(in the rows, 100 means zero)
A state moves one step at a time under one of 6 hidden systems, and each row is a state written as 20 numbers. Each run below is a few steps of one system.
P, seq 1 (11 x 20):
113,91,95,97,98,88,99,94,107,114,93,123,107,93,91,98,130,93,97,90
90,102,86,91,119,98,103,91,106,111,90,123,82,86,100,105,105,94,101,96
97,84,107,99,107,99,94,109,112,114,93,101,81,97,98,110,122,78,108,91
111,92,107,99,102,99,86,93,109,124,90,107,96,80,101,123,101,111,113,105
103,80,99,95,111,94,77,105,108,91,96,113,77,98,120,112,99,111,99,90
92,90,115,112,78,87,99,117,107,109,99,120,96,94,110,107,113,107,110,104
88,89,100,80,91,86,97,93,79,117,102,109,86,97,112,113,93,117,101,94
102,80,98,102,91,97,86,102,102,115,106,109,92,118,122,93,121,103,83,110
101,93,97,117,92,82,108,87,99,121,103,128,98,102,101,102,80,100,106,112
92,86,92,83,91,105,111,97,101,97,100,106,74,121,110,118,84,86,88,101
111,85,109,110,77,96,93,94,107,116,100,101,123,104,114,119,108,75,95,107
F, seq 2, 11 rows:
132,102,105,116,97,94,95,83,111,130,98,119,116,100,102,77,103,130,100,126
63,104,84,102,115,82,100,98,96,84,101,132,69,111,109,100,65,85,97,93
96,89,123,87,57,120,131,129,113,105,91,88,88,102,96,118,129,85,112,106
117,91,107,92,105,90,66,69,76,132,105,80,124,80,117,129,85,119,104,97
123,93,80,99,104,91,90,95,122,75,98,142,92,135,111,72,105,113,69,107
54,121,110,122,75,88,140,113,99,105,98,125,99,87,100,104,84,70,122,111
108,74,98,45,90,114,105,96,78,106,97,68,84,91,96,142,115,100,101,65
136,101,101,117,105,103,57,76,119,133,93,101,135,105,124,86,130,110,77,130
95,104,79,123,119,63,116,86,107,82,101,163,84,104,78,87,50,95,110,90
52,112,103,67,73,138,142,135,106,83,82,92,64,90,113,123,124,86,99,107
132,69,130,102,93,88,60,88,90,146,99,62,137,72,104,139,129,90,122,76
K, seq 3:
72,78,116,100,88,84,115,119,68,118,118,85,84,98,125,82,123,94,111,75
97,100,118,96,86,90,74,98,97,156,93,95,84,117,85,94,104,140,99,123
87,88,98,109,123,92,92,91,95,98,110,111,65,125,151,71,68,101,91,110
84,86,105,130,51,88,109,119,103,107,118,115,98,139,82,114,86,87,92,127
94,115,112,66,87,104,79,71,94,99,81,80,109,116,130,130,54,88,92,106
135,72,71,97,77,98,103,90,89,78,124,116,129,123,128,97,119,104,62,99
90,148,87,91,89,78,97,75,117,93,72,144,128,109,66,97,81,95,86,106
93,96,65,63,113,123,146,86,80,78,105,82,88,104,99,110,100,52,84,74
131,93,91,110,95,110,84,85,126,139,88,99,137,90,69,123,155,75,85,109
136,103,80,90,163,99,99,64,111,84,82,122,88,65,95,100,62,110,118,82
82,84,78,125,104,125,126,153,123,57,110,119,76,83,79,118,145,84,100,100
Z, seq 4, 11 rows:
79,108,105,144,119,76,78,88,110,137,97,115,109,104,108,78,105,66,100,114
119,68,99,84,104,103,120,98,104,116,97,97,54,107,62,132,75,93,120,90
84,117,117,107,98,126,63,105,127,96,82,80,101,109,137,119,92,89,87,138
133,72,116,103,79,63,92,99,98,83,106,121,126,89,99,124,81,106,125,64
68,126,78,78,85,126,123,105,92,80,94,124,82,95,115,107,85,138,81,134
85,89,113,99,80,66,95,94,89,118,103,107,121,115,132,80,137,58,90,66
128,93,75,88,95,115,128,73,86,141,105,111,99,85,61,121,101,130,97,124
79,111,86,98,148,99,62,83,120,93,80,111,77,119,135,81,92,70,75,98
127,76,117,125,73,91,132,115,129,105,97,120,110,90,64,126,109,66,134,95
66,122,93,63,117,129,79,89,80,102,83,70,81,73,116,143,74,123,98,111
141,73,122,105,84,82,79,116,133,74,95,121,121,113,144,79,146,97,91,80
P, seq 5, 11 rows:
102,115,132,94,106,78,66,91,84,105,101,71,117,103,132,67,81,127,110,87
108,85,85,125,94,116,123,128,88,83,136,104,89,106,93,78,105,145,89,129
52,139,122,108,82,80,93,102,92,105,96,92,96,131,97,78,62,93,103,109
130,75,102,91,82,126,143,97,73,105,129,54,104,115,108,91,95,101,101,109
94,131,83,121,98,106,62,85,106,94,106,93,131,128,81,105,76,105,66,135
132,101,105,101,102,94,147,93,108,57,106,104,113,115,117,59,64,81,114,83
69,119,76,103,76,127,123,115,88,76,113,84,120,95,62,140,107,80,84,115
127,128,114,64,107,90,83,66,97,101,79,67,143,109,102,75,101,83,95,67
125,98,56,126,135,130,124,104,103,74,122,110,113,71,82,88,130,111,85,114
60,149,114,98,118,80,92,110,122,83,70,106,94,103,54,82,86,70,117,76
119,91,115,78,112,141,141,111,87,107,100,43,94,59,109,102,129,93,129,86
F, seq 6, 11 rows:
80,110,124,96,99,113,109,103,129,139,65,103,69,93,99,113,106,74,122,117
126,56,102,97,114,107,77,97,108,116,101,100,75,83,106,152,88,106,114,100
111,104,110,103,88,97,62,111,133,87,81,133,102,104,121,106,95,141,91,128
83,84,115,115,81,68,116,114,91,84,109,139,95,86,135,100,83,99,123,81
79,91,102,59,58,98,112,114,72,116,101,101,84,103,102,115,129,133,91,91
111,90,119,92,96,75,78,69,91,152,93,95,113,113,135,79,113,90,95,95
110,79,72,106,100,87,118,81,100,124,109,145,71,129,78,96,79,105,85,118
64,120,116,78,77,112,114,102,122,104,68,104,78,117,116,126,75,64,101,118
137,53,104,97,77,109,106,92,102,111,108,93,112,86,112,159,106,82,113,94
120,119,81,85,90,93,65,71,108,95,83,134,132,99,110,113,91,143,73,121
86,98,92,112,96,76,132,99,112,75,98,158,103,98,137,80,103,60,101,82
K, seq 7:
104,88,88,102,81,114,128,115,94,88,115,100,99,93,72,125,99,102,105,104
96,117,114,84,107,106,68,97,115,97,76,84,117,88,113,112,112,91,98,89
130,79,92,101,104,92,126,95,84,96,117,113,106,84,104,83,107,120,110,85
67,129,96,105,110,102,83,118,114,97,86,108,89,97,71,97,111,112,95,110
100,85,120,96,107,98,128,99,91,110,103,78,88,94,117,90,98,69,122,79
107,89,97,112,94,113,77,104,93,127,111,89,103,95,83,119,116,133,92,125
103,105,117,104,122,85,81,99,120,80,85,112,86,107,130,73,78,100,108,92
81,89,94,117,66,101,134,123,81,94,129,109,98,100,90,111,97,104,103,112
86,122,126,74,93,98,62,94,105,112,76,67,107,114,102,110,96,96,97,95
131,74,88,99,100,100,125,83,81,103,122,108,108,101,136,76,105,115,89,104
76,128,87,118,99,85,75,108,114,95,94,126,103,122,60,95,94,110,82,115
C, seq 8 (11 x 20):
110,84,99,104,96,85,100,100,81,104,122,89,91,126,84,82,88,117,96,93
98,107,94,98,102,114,110,91,89,105,109,84,85,124,101,87,71,108,87,125
106,89,94,118,96,97,97,97,94,88,122,87,110,131,100,99,81,79,86,101
106,116,97,93,78,111,122,92,96,83,101,88,119,112,89,107,74,96,93,113
94,108,84,100,99,106,101,94,85,72,115,86,129,101,118,96,102,82,83,92
111,113,92,94,82,106,125,102,96,89,106,92,125,105,73,89,118,97,92,95
91,119,78,94,127,114,115,89,83,99,104,84,108,80,96,88,109,89,94,94
107,95,96,104,107,116,103,115,105,101,106,76,102,102,74,95,137,83,92,92
103,116,100,111,121,120,104,100,99,112,98,76,106,73,75,106,98,103,116,112
99,92,108,108,121,117,90,127,108,72,103,73,86,92,99,105,107,93,109,91
92,109,128,119,86,104,98,127,103,105,103,79,107,85,82,102,104,115,123,111
Z, seq 9:
100,98,89,106,97,108,105,103,115,72,104,109,104,122,124,89,102,77,79,106
94,112,100,102,82,87,114,93,90,107,100,100,130,87,68,117,95,83,110,88
108,101,81,66,114,130,107,84,93,89,96,83,90,97,121,103,100,102,82,100
111,103,95,125,101,87,84,103,119,91,100,117,133,98,96,92,130,81,91,94
99,111,90,82,119,105,130,91,88,100,94,106,86,71,76,108,80,107,124,86
88,96,99,94,108,125,88,119,113,87,97,79,86,106,128,93,139,84,80,102
126,101,120,117,99,78,88,99,101,120,99,100,134,75,69,101,112,113,128,87
88,100,84,87,133,120,106,107,92,79,102,103,54,90,112,90,81,135,99,108
81,100,131,130,79,81,86,135,121,101,97,101,110,120,102,78,137,73,104,92
112,90,111,89,94,102,120,89,65,134,111,74,92,76,77,117,73,138,129,103
95,96,90,100,114,109,59,108,112,76,103,96,76,143,138,75,105,114,59,117
C, seq 10, 11 rows:
114,100,88,115,113,79,97,67,94,139,105,123,99,122,108,58,86,104,86,118
104,81,72,97,103,103,122,87,110,96,104,127,65,135,87,110,74,68,83,106
80,115,100,96,78,104,85,77,108,118,88,91,121,122,111,132,85,55,80,120
148,88,88,90,89,103,104,74,110,74,96,111,146,89,115,129,93,83,95,86
84,141,82,95,93,109,109,106,121,65,80,137,125,85,108,89,122,94,80,109
82,104,101,93,98,78,127,98,87,114,95,109,116,77,95,90,136,61,114,58
103,98,77,60,110,122,101,92,89,126,87,95,86,74,78,129,143,120,88,95
121,105,106,117,147,108,69,94,130,125,81,93,99,89,102,73,134,91,102,105
107,81,104,129,114,107,127,124,130,99,97,125,68,77,66,120,96,88,134,108
53,110,126,88,107,101,62,115,105,107,77,82,72,86,112,141,83,94,120,93
141,62,139,103,75,92,78,114,107,110,103,87,113,89,133,116,117,130,121,97
Q, seq 11:
102,126,107,92,99,85,94,97,109,76,92,88,118,118,70,91,82,85,102,81
111,93,90,106,105,131,133,101,86,84,121,75,110,87,115,99,101,94,100,110
94,120,93,98,108,98,64,104,106,84,95,83,120,106,64,109,113,103,84,90
123,107,104,111,121,114,135,100,103,84,105,86,102,90,101,65,88,98,119,102
74,102,86,109,110,115,76,123,92,89,112,82,96,89,78,124,122,110,92,101
119,116,133,102,106,97,103,106,117,98,86,79,107,106,86,65,92,101,126,97
96,81,87,122,117,117,91,116,81,95,129,86,88,81,109,109,108,129,98,116
87,123,126,104,95,77,75,118,118,90,87,98,96,124,72,78,88,111,108,95
102,81,111,124,100,111,132,109,76,108,130,79,91,88,123,90,85,109,119,116
85,104,103,93,85,88,53,114,95,96,105,85,97,129,75,113,99,125,79,99
120,101,117,123,98,92,126,91,99,95,113,96,108,116,121,58,63,93,115,110
Q, seq 12:
114,94,107,80,94,109,138,91,103,91,93,94,94,98,113,100,89,74,115,88
102,99,86,96,91,112,76,94,101,102,101,96,126,88,105,133,127,97,80,105
126,116,97,87,120,86,105,81,112,89,83,116,110,96,92,74,92,101,107,80
75,99,77,104,109,125,125,114,95,90,107,110,85,75,110,107,124,93,95,108
99,114,122,87,97,88,85,102,114,122,76,89,107,96,70,103,119,84,113,81
133,81,97,100,123,122,110,91,102,114,106,95,88,83,126,85,109,123,105,114
73,107,92,117,113,82,61,117,118,92,92,129,86,100,87,107,113,108,91,99
100,98,132,103,92,95,140,108,105,113,93,106,81,87,103,89,82,95,142,98
86,82,104,89,85,108,65,108,84,122,107,82,93,93,122,133,124,124,86,110
127,104,117,109,95,65,83,86,117,107,90,127,113,125,102,60,88,114,102,96
69,82,72,110,103,103,131,102,72,99,125,127,69,93,116,111,79,105,97,113

Which system made each run below?
seq 13 (2 x 20):
126,87,114,97,93,99,116,109,126,71,86,125,100,82,122,108,90,98,125,91
58,111,95,97,82,101,95,118,87,92,101,112,101,73,106,132,114,115,97,103
 | Z
seq 14, 2 rows:
106,92,109,91,109,80,72,91,89,122,98,85,104,109,106,87,116,99,96,79
110,96,92,115,107,99,115,93,103,116,109,116,84,116,92,72,93,113,95,120
 | F
seq 15:
133,89,104,105,129,99,72,96,129,97,87,107,75,111,84,103,67,119,108,108
75,100,108,127,93,112,100,132,121,68,103,114,82,99,129,110,81,106,107,128
 | F
seq 16 (2 x 20):
119,85,84,112,96,95,94,76,101,110,111,116,106,128,117,97,78,95,78,124
88,95,80,98,94,85,107,92,97,75,103,126,93,116,93,124,64,75,92,88
 | Q
seq 17 (2 x 20):
100,107,107,90,86,104,88,99,100,89,94,89,131,90,120,113,116,98,94,95
117,105,93,87,100,85,105,90,90,92,101,111,115,98,89,81,106,123,97,82
 | K
seq 18, 2 rows:
109,104,96,77,114,109,69,78,122,108,74,100,100,111,125,104,107,86,82,103
123,88,95,130,88,95,112,100,128,104,98,137,117,91,100,108,114,83,107,113
 | C
seq 19, 2 rows:
118,88,102,82,126,103,124,67,97,104,91,88,87,85,109,118,59,60,126,77
109,93,75,102,88,137,81,113,122,92,101,105,102,105,87,135,137,111,62,136
 | F
seq 20 (2 x 20):
98,95,89,93,122,107,96,90,103,101,100,84,75,125,85,99,82,74,90,95
119,86,100,121,92,118,111,94,118,112,102,102,111,98,114,119,103,75,100,127
 | K
seq 21, 2 rows:
95,95,127,95,117,106,97,117,107,109,88,76,76,86,102,92,110,96,126,86
100,80,112,119,103,105,82,122,99,116,110,92,85,83,96,121,108,131,114,113
 | C
seq 22:
79,130,72,99,111,112,110,75,105,135,90,114,90,116,64,96,93,87,76,136
125,82,109,106,129,106,113,82,114,102,98,73,87,114,113,88,80,39,114,85
 | P
seq 23 (2 x 20):
111,113,93,123,131,118,84,104,91,111,115,69,114,77,69,88,110,135,104,119
107,99,112,117,133,118,114,127,114,72,108,71,70,105,84,72,89,92,120,94
 | C
seq 24:
122,118,90,87,95,117,109,77,125,97,72,106,131,89,80,128,100,68,99,106
129,92,69,85,132,113,103,82,97,72,104,100,117,69,97,119,109,87,96,73
 | K
seq 25, 2 rows:
132,51,107,79,104,113,93,109,100,109,102,87,76,74,116,133,129,121,114,82
99,112,109,122,101,79,42,96,113,120,89,127,112,100,116,87,107,146,89,125
 | F
seq 26, 2 rows:
59,107,82,99,123,125,111,124,82,107,110,85,74,81,101,81,151,104,86,103
111,90,138,122,112,74,87,100,114,152,91,85,95,103,77,75,112,82,133,89
 | K
seq 27 (2 x 20):
118,88,86,108,125,96,87,95,115,76,97,124,112,80,135,98,119,90,93,85
79,117,96,113,92,88,112,119,104,101,96,139,103,74,71,96,124,119,109,99
 | F
seq 28 (2 x 20):
102,121,95,113,111,88,112,83,87,141,97,118,124,65,86,77,127,119,110,106
82,101,78,77,148,93,90,91,101,101,87,114,57,103,97,85,104,88,92,75
 | F
seq 29, 2 rows:
88,128,99,97,100,105,101,105,111,82,86,110,117,85,97,94,113,98,97,99
103,91,95,102,118,96,112,100,90,100,106,98,102,74,100,99,122,88,111,76
 | F
seq 30:
72,132,87,120,109,89,98,97,83,92,109,105,130,85,90,83,102,100,95,100
102,105,95,78,117,105,124,105,95,85,98,87,87,99,82,76,117,84,105,69
 | F
seq 31:
85,110,107,93,104,80,66,97,104,99,88,118,110,87,119,107,109,111,98,89
109,87,101,98,91,93,128,107,105,107,98,134,85,87,107,95,110,113,113,100
 | Z
seq 32, 2 rows:
99,99,85,66,81,91,105,93,87,68,106,91,97,151,88,99,78,80,73,74
111,110,83,119,84,120,132,79,96,92,114,85,147,110,104,105,91,54,83,124
 | Q
seq 33:
134,102,78,118,108,122,116,92,127,70,101,106,123,94,73,118,97,74,95,111
79,131,93,81,122,112,102,96,102,64,84,85,110,75,93,119,87,76,108,76
 | Z
seq 34 (2 x 20):
93,108,98,79,80,85,121,103,118,113,74,156,84,99,80,95,117,114,101,100
66,83,93,89,118,99,103,89,79,129,101,95,79,84,134,111,114,64,100,81
 | P
seq 35, 2 rows:
82,110,99,88,97,88,102,109,84,93,103,105,94,89,79,105,98,117,108,78
94,111,114,93,88,112,112,105,99,113,96,80,100,107,118,75,119,101,98,111
 | Q
seq 36, 2 rows:
117,98,88,102,96,118,135,94,119,91,91,111,119,85,96,120,114,57,103,103
117,102,84,91,119,104,82,88,100,93,94,92,122,69,70,138,103,100,104,80
 | K
